Small tables with named rows and columns. After each table, cells are looked up by row and column.

Geburi.csv
,Luvum,Rakas,Tedapi,Zalu,Rin,Maz
Gipa,162,152,120,115,149,112
Gimo,117,112,54,128,84,126
Faf,157,140,152,77,86,130
Fefuni,150,200,112,53,160,129
Bil,131,110,158,158,122,172
Kunavaf,151,96,177,152,175,159
Maminan,149,103,81,126,117,116
Zusu,120,128,184,138,84,189
Pezez,160,165,68,103,102,192
Dibora,41,91,165,133,217,168
Nobep,115,138,78,132,122,201
Zovam,117,157,75,154,116,154
Ninaf,88,112,103,153,108,181
Vakig,74,150,179,154,144,159

Tedapi of Zovam = 75
Tedapi of Dibora = 165
Rakas of Bil = 110
Luvum of Dibora = 41
Rin of Maminan = 117
Rin of Dibora = 217
Tedapi of Zusu = 184
Maz of Vakig = 159
Zalu of Maminan = 126
Maz of Maminan = 116
Maz of Gimo = 126
Rin of Ninaf = 108
Luvum of Zovam = 117

Mopas.tsv
	Fod	Mibepug	Dofu	Pegesun	Denu	Pubolus	Fug
Tukevo	50	83	62	33	64	43	71
Tegipo	73	70	79	52	56	53	48
Bunema	59	55	67	44	20	7	67
Bok	68	62	78	48	56	51	44
Tiv	48	79	71	42	57	27	79

Bunema, Dofu: 67
Bok, Pubolus: 51
Bok, Pegesun: 48
Tiv, Denu: 57
Tegipo, Dofu: 79
Bunema, Fod: 59
Bunema, Denu: 20
Tukevo, Fod: 50
Tiv, Dofu: 71
Tegipo, Fug: 48
Bok, Mibepug: 62
Tegipo, Pegesun: 52
Tukevo, Mibepug: 83
Tiv, Fod: 48
Tukevo, Pegesun: 33
Row with the largest Fod: Tegipo

Fadunam =
cols = Gugitof, Mukise, Lelekan, Zisog, Gifuso, Zav
Lobob: [6.0, 7.4, 8.6, 7.0, 5.6, 8.0]
Vobuzuz: [8.8, 8.2, 6.9, 7.2, 9.6, 7.0]
Kifi: [4.9, 5.0, 4.8, 4.7, 6.8, 3.8]
Suzede: [6.7, 6.2, 5.9, 4.1, 2.7, 1.5]
Pema: [0.5, 1.5, 0.6, 1.4, 3.0, 3.9]

Gifuso of Suzede = 2.7
Lelekan of Pema = 0.6
Mukise of Vobuzuz = 8.2
Zisog of Kifi = 4.7
Zisog of Vobuzuz = 7.2
Zav of Pema = 3.9
Gifuso of Vobuzuz = 9.6
Mukise of Suzede = 6.2
Gugitof of Kifi = 4.9
Gugitof of Vobuzuz = 8.8
Gugitof of Lobob = 6.0
Zav of Vobuzuz = 7.0
Gifuso of Kifi = 6.8
Zisog of Suzede = 4.1
Gifuso of Pema = 3.0
Zisog of Lobob = 7.0
Zav of Kifi = 3.8
Mukise of Kifi = 5.0
Lelekan of Suzede = 5.9

Paf:
	Vik	Sefis	Rar
Pufatab	70	60	145
Bitaz	33	11	98
Remug	13	55	134
Suk	39	160	5
Mog	15	131	96
Doful	136	203	137
Rofivif	129	34	176
Dom	125	102	87

Dom, Sefis -> 102
Pufatab, Sefis -> 60
Mog, Rar -> 96
Rofivif, Rar -> 176
Suk, Rar -> 5
Pufatab, Vik -> 70
Dom, Vik -> 125
Rofivif, Vik -> 129
Bitaz, Rar -> 98
Suk, Vik -> 39
Bitaz, Vik -> 33
Dom, Rar -> 87
Remug, Rar -> 134
Remug, Sefis -> 55
Rofivif, Sefis -> 34
Mog, Vik -> 15
Remug, Vik -> 13

Rifa:
,Bofi,Zufedoz,Gara,Koloped,Zug,Sesusom,Memitav
Sizi,63,55,119,126,149,127,160
Vetegip,170,190,161,214,163,182,157
Tetuku,203,215,75,99,64,178,99
Nusosob,96,74,145,121,124,74,96
Bega,142,140,169,118,89,60,54
Mari,104,149,161,113,132,209,198
Gori,90,90,152,88,114,121,132
Pubulo,139,140,170,253,224,214,215

What is the Koloped of Vetegip in Rifa?
214
What is the Bofi of Sizi in Rifa?
63
What is the Gara of Pubulo in Rifa?
170
What is the Zug of Mari in Rifa?
132
What is the Memitav of Sizi in Rifa?
160
What is the Zug of Bega in Rifa?
89
What is the Bofi of Bega in Rifa?
142
What is the Zufedoz of Pubulo in Rifa?
140
What is the Koloped of Bega in Rifa?
118
What is the Gara of Vetegip in Rifa?
161
What is the Memitav of Tetuku in Rifa?
99
What is the Bofi of Mari in Rifa?
104
Which row has the largest Koloped? Pubulo

Table Zeferi
         Gegi  Vit  Sazasek  Samap  Sabi
Tikekem    62  134       60     93    20
Liv        74  151       86     47    57
Bapimun   135   95      179    104   139
Mut        34   91       35    136    51
Nagilog    68   44      105    156    12
Ner        57   28       79    131    22
Biz       128  141      125     79   115
Diteno     30  107        2    125    67
Podib      55   93       52    144    72
Buf       132  136      157     77   191
Fem       103   89      123     72   116
Daror      76  151       76     60    32
Tuto      165   99      151     67   138

Sabi of Biz: 115
Sabi of Tuto: 138
Vit of Nagilog: 44
Sazasek of Liv: 86
Sazasek of Tuto: 151
Samap of Podib: 144
Sazasek of Biz: 125
Sabi of Ner: 22
Gegi of Mut: 34
Gegi of Tikekem: 62
Gegi of Ner: 57
Sabi of Mut: 51
Samap of Biz: 79
Gegi of Buf: 132
Samap of Liv: 47
Sabi of Liv: 57
Sazasek of Bapimun: 179
Gegi of Liv: 74
Sabi of Podib: 72
Vit of Ner: 28
Row with the largest Sazasek: Bapimun

Nupogoz
cols = Saf, Gesito
Mupid: [60, -55]
Maneda: [85, -29]
Tero: [-10, -77]
Mukapok: [-23, -60]

What is the Saf of Tero in Nupogoz?
-10
What is the Saf of Mukapok in Nupogoz?
-23
What is the Saf of Mupid in Nupogoz?
60
What is the Saf of Maneda in Nupogoz?
85
What is the Gesito of Tero in Nupogoz?
-77
What is the Gesito of Mupid in Nupogoz?
-55
What is the Gesito of Mukapok in Nupogoz?
-60
What is the Gesito of Maneda in Nupogoz?
-29

Kipuv.tsv
	Kef	Ninezo	Fof	Nilenap
Gib	-707	265	-213	21
Dib	-336	-453	202	-600
Zut	-253	-64	-191	224
Kufal	-831	-391	316	-482
Bivemab	-399	-320	-351	375
Lemubi	-494	-49	-504	24
Lokuza	58	-118	163	-807
Papos	320	-56	-45	-291
Sivo	-191	187	-244	838

What is the Fof of Bivemab in Kipuv? -351
What is the Nilenap of Papos in Kipuv? -291
What is the Nilenap of Sivo in Kipuv? 838
What is the Nilenap of Lemubi in Kipuv? 24
What is the Nilenap of Kufal in Kipuv? -482
What is the Fof of Kufal in Kipuv? 316
What is the Ninezo of Zut in Kipuv? -64
What is the Ninezo of Lemubi in Kipuv? -49
What is the Ninezo of Sivo in Kipuv? 187
What is the Fof of Zut in Kipuv? -191
What is the Ninezo of Gib in Kipuv? 265
What is the Fof of Dib in Kipuv? 202
What is the Fof of Sivo in Kipuv? -244
What is the Ninezo of Kufal in Kipuv? -391
What is the Fof of Lemubi in Kipuv? -504
What is the Nilenap of Zut in Kipuv? 224
What is the Kef of Bivemab in Kipuv? -399
What is the Fof of Lokuza in Kipuv? 163

Verevip.csv
,Tutil,Baz,Das,Rida,Fip,Mak,Sikanip,Feg,Gik,Dob
Bag,74,-1532,1750,-807,2371,-3506,974,-2516,-257,-2284
Bekozi,1728,-1559,-4778,64,2837,2260,-1348,716,501,1910
Lamim,-1134,1999,-2444,-1866,-3268,6325,-2332,-417,-3631,4700
Tavag,774,-656,-6856,2682,1294,-4818,-186,2805,1512,-5204
Bigodu,-874,-2173,2451,-1839,-1571,1890,-1348,-1035,457,2143

What is the Sikanip of Tavag in Verevip?
-186
What is the Rida of Bag in Verevip?
-807
What is the Feg of Bekozi in Verevip?
716
What is the Sikanip of Bekozi in Verevip?
-1348
What is the Mak of Bekozi in Verevip?
2260
What is the Gik of Lamim in Verevip?
-3631
What is the Dob of Tavag in Verevip?
-5204
What is the Feg of Bag in Verevip?
-2516
What is the Das of Bekozi in Verevip?
-4778
What is the Baz of Bigodu in Verevip?
-2173
What is the Tutil of Bekozi in Verevip?
1728
What is the Fip of Bag in Verevip?
2371
What is the Das of Bigodu in Verevip?
2451
What is the Feg of Tavag in Verevip?
2805
What is the Baz of Lamim in Verevip?
1999
Row with the largest Fip: Bekozi

Mafarid
columns: Dor, Rav, Tapus, Kiludo
Darolog: [8.11, -5.35, 5.35, 3.22]
Sot: [5.33, -4.12, 8.12, 2.83]
Peti: [0.66, 9.87, -1.42, -6.11]
Remosaz: [4.92, -6.13, 2.66, 9.14]
Det: [6.01, 9.61, -5.58, -7.92]
Siz: [7.86, 8.61, -2.72, -8.45]
Kaz: [-1.48, -5.40, 3.69, 9.08]

Rav of Remosaz = -6.13
Kiludo of Peti = -6.11
Dor of Peti = 0.66
Kiludo of Siz = -8.45
Tapus of Sot = 8.12
Rav of Siz = 8.61
Kiludo of Darolog = 3.22
Rav of Sot = -4.12
Dor of Det = 6.01
Dor of Darolog = 8.11
Tapus of Darolog = 5.35
Kiludo of Remosaz = 9.14
Tapus of Kaz = 3.69
Kiludo of Kaz = 9.08

Table Povomis
cols = Mufu, Lof, Sumimi
Banat: [143, 192, 108]
Zitanid: [143, 153, 89]
Puv: [152, 172, 143]
Lisame: [79, 50, 103]
Pidavor: [15, 117, 43]

Zitanid, Mufu: 143
Zitanid, Lof: 153
Puv, Sumimi: 143
Pidavor, Sumimi: 43
Banat, Mufu: 143
Pidavor, Mufu: 15
Banat, Sumimi: 108
Pidavor, Lof: 117
Banat, Lof: 192
Lisame, Mufu: 79

Pipazu:
	Led	Naba	Kosefu	Morado	Tusanuv	Suk	Katife	Buro	Pizi
Sutazo	0.086	0.313	-0.114	0.717	0.036	-0.477	-0.214	0.350	0.431
Nur	-0.474	0.632	-0.004	0.269	0.059	-0.101	0.795	0.606	-0.292
Maliku	0.165	-0.151	0.103	0.285	0.098	-0.254	0.389	0.490	0.251
Pomigum	0.244	0.313	-0.028	0.248	-0.058	0.118	0.211	0.387	0.023
Tebo	0.233	0.494	-0.095	0.186	0.065	0.168	0.172	0.261	0.081
Nor	0.209	0.225	0.084	0.012	0.108	0.252	0.229	0.198	0.213
Tosake	0.658	0.711	0.138	0.113	0.192	0.673	0.039	-0.105	0.352
Roned	-0.439	-0.050	0.260	-0.109	0.203	-0.249	0.561	0.259	0.138
Tubu	-0.095	0.282	0.139	0.494	-0.030	-0.188	0.627	0.389	-0.245
Nad	-0.297	-0.010	0.322	-0.312	0.424	0.009	0.482	0.273	0.343
Kop	0.080	-0.024	0.492	0.376	0.651	0.159	0.603	0.189	0.334
Rebipe	0.206	0.983	0.226	0.238	0.584	0.696	0.033	-0.177	0.045
Dufib	0.295	0.476	-0.038	0.162	-0.117	0.141	0.350	0.252	-0.109
Rugevo	0.371	-0.568	0.174	-0.228	0.106	-0.187	-0.366	0.300	0.958

Sutazo, Kosefu: -0.114
Tubu, Led: -0.095
Tebo, Led: 0.233
Tosake, Led: 0.658
Tubu, Naba: 0.282
Rugevo, Led: 0.371
Nur, Naba: 0.632
Sutazo, Morado: 0.717
Rebipe, Buro: -0.177
Sutazo, Suk: -0.477
Maliku, Katife: 0.389

